(in the rows, 128 means zero)
The rows of Z fall into a few groups, and each row is roughly a mix of its group's hidden directions; some rows fit no group.
Z, 150 rows:
[[160 126 115 120 126 138  49 122 152  96 136 175]
 [114 154 159 120  95 117 163  80  83 176 111 115]
 [128 117 175 158 188 121 111 130 139 124 192 117]
 [126 124 150 159  88 161 172  89  83 131 107  92]
 [142 114 125 107 146 159 125  74  75 160 121  78]
 [110 132 167 147 121  81 129 105 205 137 127 148]
 [131 120 119 125 148 153  58 156 179 122 145 170]
 [ 87 109 172 114 174 108 168 104 104 166 118 106]
 [157  95 140 105 117 167  83 129 159  90  77 113]
 [158 144  90 115 143 109 185 157  87 136  98  90]
 [152  69 125  83 130 158 101 130 177 121 123 165]
 [ 92 119 180 130 100 134 110 141 199 142 155 138]
 [165 133  62  94 105 169 124 140 101 109 157 110]
 [115  80 104 109 155 165  80 113  71 131 128 142]
 [180 115 164 140 163  92 144 134 189 114 137 144]
 [ 67 144 155 152 104 113 109 147 183  97 109 112]
 [126 144 110 115  82 124 154  89  66 165 111  97]
 [133 127  52 104  92 170  99 135 133  99 144 140]
 [110 110 193 114  98 140 119  69 108 151  98 132]
 [ 83 103 151 160 159 192 126 150 136 124  88 135]
 [138 133 111 112 102 135 101 167 189  65 130 142]
 [169 136 107 106 154  61 184 145 125 142 130 132]
 [134 153 181  99 102 112 138  71 114 175 107 120]
 [152 166 143 107  89 126  87 127 191 112 151 157]
 [132 128 165 114 172 110 157 114  92 177  82  99]
 [102 132 180 153 137 162  59 122 156 111 145 142]
 [158 125 128 147 200 126 172 171 132 124 149 100]
 [106 149 100 107  69 165 117 152 149  91 111  87]
 [111 102 105 126  91 189  64 113 117 111 117 138]
 [123 101  91 129 187 174 100 168 117 118 151 152]
 [123 137 155 178 171 143 132 162 194 105 130 128]
 [122 163 126 125  46  90 160 106 133 126 115 108]
 [189 107 100  88 180 124 100 138  97 138 126 117]
 [140 129 149  85  74 164  94  89 110 110  99 100]
 [108 104 152 142 132 145 112 172 197  99 139 166]
 [ 81 106 127 129 109 110  88 111 137 142 187 177]
 [175 113 137 156 136 127  97 126 157  52 151 127]
 [170  95 123  94 140 136  73 122 169 112 134 174]
 [122 144 123 122 101  84 184  94 109 180  97 116]
 [101 124 150 117  83 179 144 138 166 171  88 144]
 [113 178 125 170  67 102 154 134 155 118 153 148]
 [144 111 143 148 169 153  76 138 172  93 167 150]
 [123 127  69  75 153 135  98 173 100 106 146 125]
 [115 130 134 151 138  88 147 116  50 161 120  91]
 [117 158 132 113 139  75 164  97  94 184 156 126]
 [ 99  91 142 136 184 187  90 148 139 122 137 145]
 [115  87 115 168 143 200  94 143 123 102 139 144]
 [118 139 120 103 114 162  54 170 163 113 149 137]
 [139 177  90 107  71 123 131 139 172 135 144 165]
 [109 145 135 106 110  90 161 104  70 177 127  97]
 [192 129 156 103 132 136 141  86  81 116 123  89]
 [165 104 112  91 163 108 156 104  82 155  95  96]
 [102 133  88 115 109 163 122 188 178 105 110 147]
 [ 82 168  98 139 111  64 152 147 122 163 138 120]
 [162 106 102 123 169 165  73 153  97 109 161 131]
 [122 113 107 116 131  88 171  96  57 142 139 156]
 [133 127 127  93 128  99 131 182 187 127  98 173]
 [ 84  78 145 130 160 170  72 131 139 130 128 154]
 [158 158 188 162 150 108 122 129 181 125 152 151]
 [117 107  71 117 126 172 107 155  67 117 115 110]
 [174 121 136 147 137 173  91 144 177 113  83 150]
 [159 142 148 138 134 140  80 141 189  93 162 161]
 [152 191 107  96  90 120 173 157 139 153 122 110]
 [134 119 115 150  89 175  96 143 182  86 106 152]
 [145 157 121 136  91 164 178 142  84 127 116  76]
 [125 108 103  84 103 127 120 144  49  97 115 140]
 [107 156  75 116  44 124 123 126 135 121 118 133]
 [126 158 135 125 113  85 183 102  86 169 109  96]
 [147 157 184 119 164  68 153 113 141 158 143 125]
 [131 168  69 153 123 114 136 177 163  89 116 116]
 [146 126  67 107 150 126 109 136  63 147 166 127]
 [149 153 105  97  55 106 132  93  97 131 102 116]
 [183 136  80  80 133  84 146 112  98 143 119 131]
 [141  92 112 109 138 198  83 155 118 111 116  93]
 [142 131 175 126 155 136  81 138 193 111 132 166]
 [114 117 185 124 137 136 152  81  82 166  97 106]
 [152 139 166 157 158  75 178 141 170 136 136 143]
 [136 123  68  92  95 131 129 118  77 148  82 116]
 [154  98  91 131 167 187  93 149 146 100 101 122]
 [141 160 104 162 141 154 151 174 170  84 111  98]
 [104 117  77 134  94 166  76 156 136  94 146 151]
 [131 114 173 153 178 162 148 139 152 159  78 148]
 [ 60 122 162 166 112 117 104 112 170 121 138 160]
 [163 140 133 128 173  70 156 148  90 138 170 113]
 [ 92 133 136 124 125 157  98 132  44 145 131  97]
 [137 112 167 179 175  88 126 132 120 116 183 132]
 [139 134  70 129 145 162 144 177 175  89 134 130]
 [154 151 149  92  65 134 106 106 137 127  72 110]
 [ 76 133  92 149 128 182 131 179 139 111 142  99]
 [107 122 115 119 157 104 180 135  69 170 102 102]
 [125  84 157 103 171 101 101  73 121 160 105 139]
 [ 92 138  79  98  85 148 133 147 107 126  70 111]
 [175 165 102 132 144 101 145 174 154  92 129  84]
 [102 152 140 121  72  82 173  86 125 156 118 114]
 [171 161 131 118  60 109 120  90 134 120 124  86]
 [ 77 118 145 130  73 145 110  84 162 107 162 139]
 [161 138  81 159  95 130 172 149 114  90 128  82]
 [161 156 135 126 108 124 156  56  86 142 100 106]
 [129 149 128 124 135  84 184 144  99 160  70 107]
 [144 122 116 111 177 129 115 197 164  84 131 142]
 [129 116 124 160 202 155 133 169 149 104 163 120]
 [ 85 115  96 134 118 121  82 136 151 148 157 194]
 [108 133 100 163 164 187 106 169 145  97 135 102]
 [162 152 130 131 160  95 173 158 117 116  85  77]
 [163  81 114 119 143 177 104 104  74  99 122 116]
 [163 172 158 141  86 124 179 117 117 122 116  79]
 [144 119 175 145 161  90 190 105 152 140 101 113]
 [131 158  97 158  93  91 150 148 191 103 148 144]
 [187 118 170 106 156  91 110  96 149 134 109 165]
 [170 119 117  98 120 120 167  79  86 157  94 100]
 [222 158 133 138 151 115 121 116 147 113 118 135]
 [106  89 196 112 149 118 148 101  99 172 141 124]
 [136 147  80 128 177 145 116 189 163 102 143 121]
 [129 108  77 112 103 161  86 146  80  90 146 108]
 [ 71 113 126 149 177 134 152 189 146 124 129 107]
 [143 160 161 124  99  68 178 113 147 146  97 110]
 [133  71 119 130 148 182  90 139  88  96 127 103]
 [116 158  82  89 147  94 154 158  76 156 122 113]
 [131 156 139 117  97  81 162  77  92 171 112 114]
 [119 115 170 153 179  88  91 131 159 115 170 147]
 [101 130 183 134 146 108 187 126 117 171 112  93]
 [126 108 156 114 109 156  99  67  67 147 114 116]
 [114 108 168  97 142 131 127  76  88 180  96 116]
 [139 178 169 150  97  86 162 136 171 128  99 127]
 [179  92 151 125 174 127  99 127 175 107 136 164]
 [105 103 167 118 126 206 147 131 133 157  91 117]
 [152 156 129 107  97 115 154  94  61 152 113  90]
 [109 162  78 128  58 136 124 149 166 105 123 124]
 [ 96 116  97 104  89 120 131 106  61 126 156  92]
 [180 125 136 118 188 138 166 149  99 144  92 102]
 [124 155  47 120  83 152 127 157 132 102 127 122]
 [142 127 105  94  95  76 193 128 111 153 102 137]
 [113  91 190 151 152 128 146 145 184 121 158 146]
 [ 96 126 125 120 142 108 123 201 178 122 166 149]
 [103 154 168 100  85  89 173 116 130 166 100 134]
 [139 121 129 130  94 138  80 116 204 100 142 158]
 [131  98 169 154 169 133 115 135 193  92 134 154]
 [114  98 131  95 194 161 132 152  86 161 106 128]
 [155 133  89 125 152  97 122 133 104 133 209 147]
 [153 111 135 133 160 129 114 171 197  97 119 169]
 [ 98 155  92 114  40 127 132 123 134 118 110 115]
 [129 102 122 109  91 147  73 140 168 104 106 182]
 [ 88  89 131 120 158 179  66 147 114 128 136 147]
 [138 150 155  93 134  77 155  86 104 182 108 130]
 [148 148 100  57 110 103 103  90 104 161 125 116]
 [119 109  77 140 199 145 132 163  91 110 140 126]
 [153 106 103 123 175  99  72 135  97  84 152 128]
 [163 101 171 140 192 145 157 100  93 143 135 125]
 [130 146 150 121 132 115  85 143 128  84 208 124]
 [120 135  78 123 174 169 122 171 117 132  97  83]]
In each list below, one row fits none of the groups, and each other row fits one group, some only roughly. Which row is it?
  q_80: [ 77 174 147 143  91 103 174 130 114 139 164 105]
  q_233: [ 94  98  89 114 179 153  86 167 100 127 135 148]
  q_404: [138 106 165 146 200 102 155 118  99 158 154 122]
  q_860: [159 111 185 108 186 102 148 115 160 152 149 122]
  q_675: [115  96  95 119 196 132  98 185 118 116 136 127]
  q_660: [139 165  85 122 101 125 101 170 186 119  94 148]
  q_746: [149 148  69 111 107 165 143 186 118 118 125  93]
  q_551: [202 136 139 119 123 109 114 150 178  96  93 128]
  q_6: [135 118 155  98 106 142 125  58  77 164 111 129]
  q_202: [127 170  97 112  71  99 160 130 174 136 110  99]
  q_443: [115 153 125 101 116  88 191 138 112 173  88 111]
  q_902: [131 167  79  94 112 101 186 156 126 141 100 111]
  q_13: [145 137 175 147 158  59 175 138 136 146 115 134]
 -> q_202
  q_701: [112 119 147 104 114 105 189 125 108 177  81 102]
  q_729: [164 140 155  79 158  94 167  99 133 173 111 114]
  q_533: [ 78 118 134 123 137 144 159 110  68 160 117  78]
  q_555: [176  73  79  99 140 135 120 117  98 132  89 129]
  q_882: [ 97 121  70 114 131 185 111 172 121 100 112 112]
  q_507: [105  83 152 120 178 156 131 114  82 158  91 107]
  q_450: [ 87  78 136 151 186 153  99 154 149 119 133 153]
  q_800: [150 113  94 149 193 159 115 143 124 108 179 152]
  q_612: [151 113 128 168 217 139 147 130 110 129 144 139]
  q_210: [130 139 113  97  94 181 156 156 121 129  80  80]
  q_747: [ 84 123 105  96  80 147 118  79  87 150 121 103]
  q_382: [ 75 126 113 123  71 162 176 130 114 123 140  91]
  q_201: [137 115  89 125 162 186  74 152 145 121 146 159]
 -> q_533
  q_165: [106  80  97 139 182 185 118 153 125 126 113 148]
  q_70: [116 100  78 113 126 174 106 172 144  78 112 138]
  q_518: [101 137 114 126  78 143 144  97  60 125 127  84]
  q_620: [ 97 102  86 138 105 151  76 110  96 116 154 173]
  q_829: [114 133 181 158 149  90 176 111  94 156 141  98]
  q_893: [121 148 147 119 106  71 198 114 108 159 144 116]
  q_98: [170 123 148 103 112 112 131  56  88 144 105 103]
  q_272: [119 109 147 159 188 142  95 144 172 134 152 173]
  q_956: [135 117 112  91 185 124 146 157  91 168  98  90]
  q_271: [155 156 109 134 124  64 136 165 174 128 169 143]
 -> q_518
  q_397: [158 131  56 111  90 141 109 129  80 111 139 109]
  q_471: [152 135 127 100  64 116  97 109 180  87 131 134]
  q_623: [118  62 160 105 156 144  98  88  86 135 134 134]
  q_148: [129 129 163 140  78 127  87  59 145 113 143 151]
  q_256: [136 128 131 126 176 154 100 180 192 100 125 142]
  q_54: [136 151 192 150 131 101 161 115 185 139  96 130]
  q_293: [155 129 159  87 108  93 148  76 107 170  93 132]
  q_739: [120 145 130 109 152  67 195 130 126 168 112 125]
  q_964: [130 170 145 169 125  73 178 133 111 153 164 131]
  q_920: [129 115 141 112 120 162  61 123 169  78 155 143]
  q_725: [123 150 112 121  67  89 176 120  94 139  87 128]
  q_598: [108  96 166 146 183 155  87 143 163 141 119 161]
  q_220: [161 145 134 109  93 131 182 106  88 138  89  85]
  q_543: [115 164 156 159  91  66 162 100 159 139 131 126]
  q_137: [132 124 125 133 155  94 144 174 185  87 169 152]
 -> q_623
  q_570: [132 111  89 126 125 183  78 152 140  80 153 109]
  q_440: [163 129 191 123 140  98 166  95 110 155  93 107]
  q_51: [110 147 160 142  51 111 159  87 142 121 128 108]
  q_224: [161 126 183 147 182 100 166 111 115 147  97 119]
  q_886: [148 133 151 109 129 147 162 126  92 152  90  55]
  q_656: [121 131 133 126 105 177  83 147 187  91  99 148]
  q_636: [180 115 178 145 151  97 112  96 156 110 149 166]
  q_627: [111 135 170 158 174 103 183 117 124 178 120 135]
  q_153: [106 155 170 116  98 144  86  97 162 123 179 154]
  q_525: [123 183 135 138 117 105 165 185 172 133 127  95]
 -> q_570
  q_442: [142  86  87 133 199 154 124 147 105 139 154 147]
  q_781: [156 163 107 100 165  91 172 160 144 144  84 121]
  q_364: [167  79 118 164 181 126 131 143 145  91 161 147]
  q_930: [147 159  64 137 107 130 150 185 145 104 138  98]
  q_910: [ 78 141 168 157  97 100 125  82 140 151 140 169]
  q_540: [126 175 111 106  89 116 157  97 102 165  86  93]
  q_643: [113 105 129 110 171  95 147  98  66 171 109 118]
  q_892: [149 125 118 123 104  78 113  71  92 148 153 172]
  q_615: [117 126 149 133 181 152  81 111 111 150 190 149]
  q_289: [151 131 185 136 138  73 106 117 174 152 147 158]
  q_633: [131 153 152 135 164  81 185 127 114 147 172  98]
 -> q_540
  q_889: [166 146  65 121 108 131 156 179 137 104 129  93]
  q_176: [125 169 195 139  75 132 150  91 141 136 116 118]
  q_683: [183 168 112  87  89  99 136 126 161 137 115  94]
  q_591: [105 176 132 142  84  97 171 131 186 135 142 122]
  q_802: [137  98  93 123 184 151 127 187 167 106 123 132]
  q_904: [100 105  92  96 136 187  84 160 117 100 107 124]
  q_905: [124 105 149 152 199  95 128 136 127 134 186 144]
  q_374: [107 122 167  98 148 109 139  92  73 163 115  83]
  q_491: [143 127  83 137 137  70 139 107  85 137 177 155]
  q_283: [152 167  73 129  72 133 150 164 134 104 144 104]
  q_95: [119 146 131 152  77 140 108 127 195  92 154 157]
 -> q_591
  q_366: [108 121 163 113  60 132 106  64 124 131 132 144]
  q_834: [156 124 125  85 104  93 108  73  81 159 108 135]
  q_580: [142 120 186 119 137 101 160  97  96 170  82 122]
  q_116: [163 106 158 139 173 121 111 117 160 124 157 194]
  q_21: [124 126  90 110  53 153 104 132 133  91  94 109]
  q_936: [141  88  86 109 141 168  83 158 140  79 144 135]
  q_803: [104 139  83 137 132 150  95 187 173  90 136 126]
  q_684: [137 159 111 155 154 108 196 159 121 124  86  96]
  q_734: [130 133 173 152 130  74 176  96  95 148 158 116]
  q_576: [125 142  68 152 118 134 164 163  68 112 144 111]
  q_250: [166 125 187 144 168 129 167  98 104 150  96 114]
  q_223: [122  72 130 135 119 168  71 129 141  98 163 160]
 -> q_116
  q_323: [150  76  76 122 147 177  92 150 121  99 131 130]
  q_466: [159 108 163 123 147 100  89 125 170 113 159 185]
  q_761: [ 95 135 177 134 153  93 134 135 198 155 116 138]
  q_403: [161 112 193 142 187 117 158 126 137 158 114 127]
  q_704: [136 158 190 130 130  66 163  96 127 151 141 129]
  q_638: [105 158 126 118 109  81 204 159 123 149 118 118]
  q_333: [142 139 122 119  81  84 168  81  84 161 123 135]
  q_208: [122 126 182 129 110  97 147  72 105 162  84 136]
  q_960: [106  85 139 158 187 169 124 167 135 100 139 151]
  q_257: [188  94 123  81 155  98  91 155 146 116 122 146]
  q_941: [151 175  76 119  82 131 136 178 153 111 146 122]
 -> q_257
  q_741: [137  85 171 138 207 154 126 132 121 139 108 123]
  q_278: [ 94 125  91 104  60 158  90 142 133 110 134 155]
  q_61: [121 112  70 130 155 125 151 140  58 155 155 126]
  q_541: [174 158 152 120 106  46 131 110 142 132 135 122]
  q_232: [148 166 119 172 142 117 127 152 176  65 132 108]
  q_929: [109 140  94  78  83  94 152 123  90 168 108 122]
  q_755: [119 125 186 108 148  83 161  89 111 173 125 144]
  q_851: [171 162  99 106  71 147 127 141 180 114 137 148]
  q_379: [ 96 120 132 183 111 135 192 120  90 128 135  92]
  q_57: [109 112  95 130  47 156 118 124 126  88 108 111]
  q_312: [ 79 158 138 106  88 125 171 121 103 170 107  93]
  q_732: [127 121 167 164 179 122 171 102  86 127  96 104]
  q_446: [150 104 106 109 140 172  57 142 126  89 155 131]
  q_100: [123  96 145 146 187 134 139 129  57 146 142 102]
  q_722: [100 142 102 106  48 152 154 118 114 131  98 106]
 -> q_755
  q_962: [130 111 191 144 146 109 178  86 103 165 124 128]
  q_536: [132  89 174 129 199 154  84 132 126 122 129 138]
  q_242: [123  81 107 112 183 168 101 135  73 130 131 116]
  q_373: [130  82  69 124 144 177  99 144  90 108 146 132]
  q_912: [129 140 155 139 142  76 179 107  83 162 125  92]
  q_368: [108 140 145 131 108  76 201 127  99 160 116 112]
  q_400: [124 107 159 138 196 169 102 112  99 170 126 133]
  q_228: [108 136 159 149 164 109 184 131  91 181 128 104]
  q_894: [122  99 139 129 147 182  89 150 161 120  65 133]
  q_468: [105 152 136 172  66 131 140 130 190 109 139 140]
  q_691: [155 123  96 113 138 148  98 170 175 102  82 164]
  q_185: [165 140  78 156 191 125 153 166 115 110 120 120]
  q_581: [139 172 125 131  73  83 172 111 145 150  92 124]
 -> q_228
  q_287: [105 170  73 118  83 148 130 108  87 127 152  97]
  q_998: [145 119 166 129 141 191 127 168 176  97 111 109]
  q_354: [175 147 154 153 168 106 152 134 195 112 128 112]
  q_510: [120 173 156 143 122  81 156 149 189 111 154 144]
  q_631: [160 141  43 106 125 147 109 157 106 107 134 129]
  q_896: [158 110 141 132 197 188 113 153 132 112 141 108]
  q_360: [150 114 204 128 118 134 111  67 125 146 115 146]
  q_365: [101 131 175 153 167  99 174 149 179 128 133 146]
  q_264: [115 112 115 126  93 190  79 133 154  90  93 139]
  q_37: [124 181 115  93  60 105 123 100 131 150 100 121]
  q_514: [ 84 134 105 167 144 139 143 200 152 105 147 113]
  q_872: [172 126 180 114 115 103 138  66 102 160 115 132]
 -> q_354
  q_430: [161 126 140 141 116 148  70 143 173  70 146 113]
  q_697: [152 138 206 143 140 114 122  75 144 158 126 122]
  q_585: [130 103 194 133 128 105 159  83 134 146  88  97]
  q_130: [110 178 136 135 102  77 172 111  96 149 163 107]
  q_306: [117 143  65 131 142 140 130 196 145  90 122 105]
  q_558: [137 128  58 115  88 157  88 106  89 113 136 128]
  q_138: [111 133 100 140 145 189  83 170 154 103  94 125]
  q_111: [ 87 126  68 137 141 151 105 180 143  90 148 123]
  q_858: [147 144 144 169  75  74 181 112 135 129 134 118]
  q_300: [114 120 158 116 108 129 137  55  88 167 113 160]
  q_181: [152 115 119 105 158 187  63 121 108 139  98 120]
  q_378: [144 162 141 141 181  93 148 182 167 128 135 155]
  q_793: [104 127  47 132 102 149  99 161 127  95 119 114]
  q_676: [145 157  87 122 130 149 154 188 155  98 114  83]
 -> q_793
  q_295: [122 113  59  84 154 130 113 147  78 154 130 125]
  q_488: [144 160 146  96  58  99 111 122 166 137 153 154]
  q_409: [ 58 108  86 124 121 170 157 153 106 149 119 126]
  q_414: [ 71 121  81 125 103  79 108 122 109 130 168 152]
  q_455: [134 113 129  79  96 112 157  88  92 175  91 116]
  q_459: [120 110 167 153 185 112 174 123  91 168 117 117]
  q_769: [143  92 160 110 202 125  86 131 110 150 148 143]
  q_83: [150 140 163  98  64 102 135  75 108 147 116 116]
  q_689: [119 124  73 140 144 175  75 141 107 105 166 109]
  q_282: [ 99  86  85 132 151 185 109 179 121 116 130 134]
  q_817: [ 99 128  61 125 134 165 122 188 138 101 141 116]
  q_979: [134  95 149 120 186 166  68 133 134 141 142 159]
  q_911: [155 131 161 113 129  78 153 141 188 126 133 178]
 -> q_488
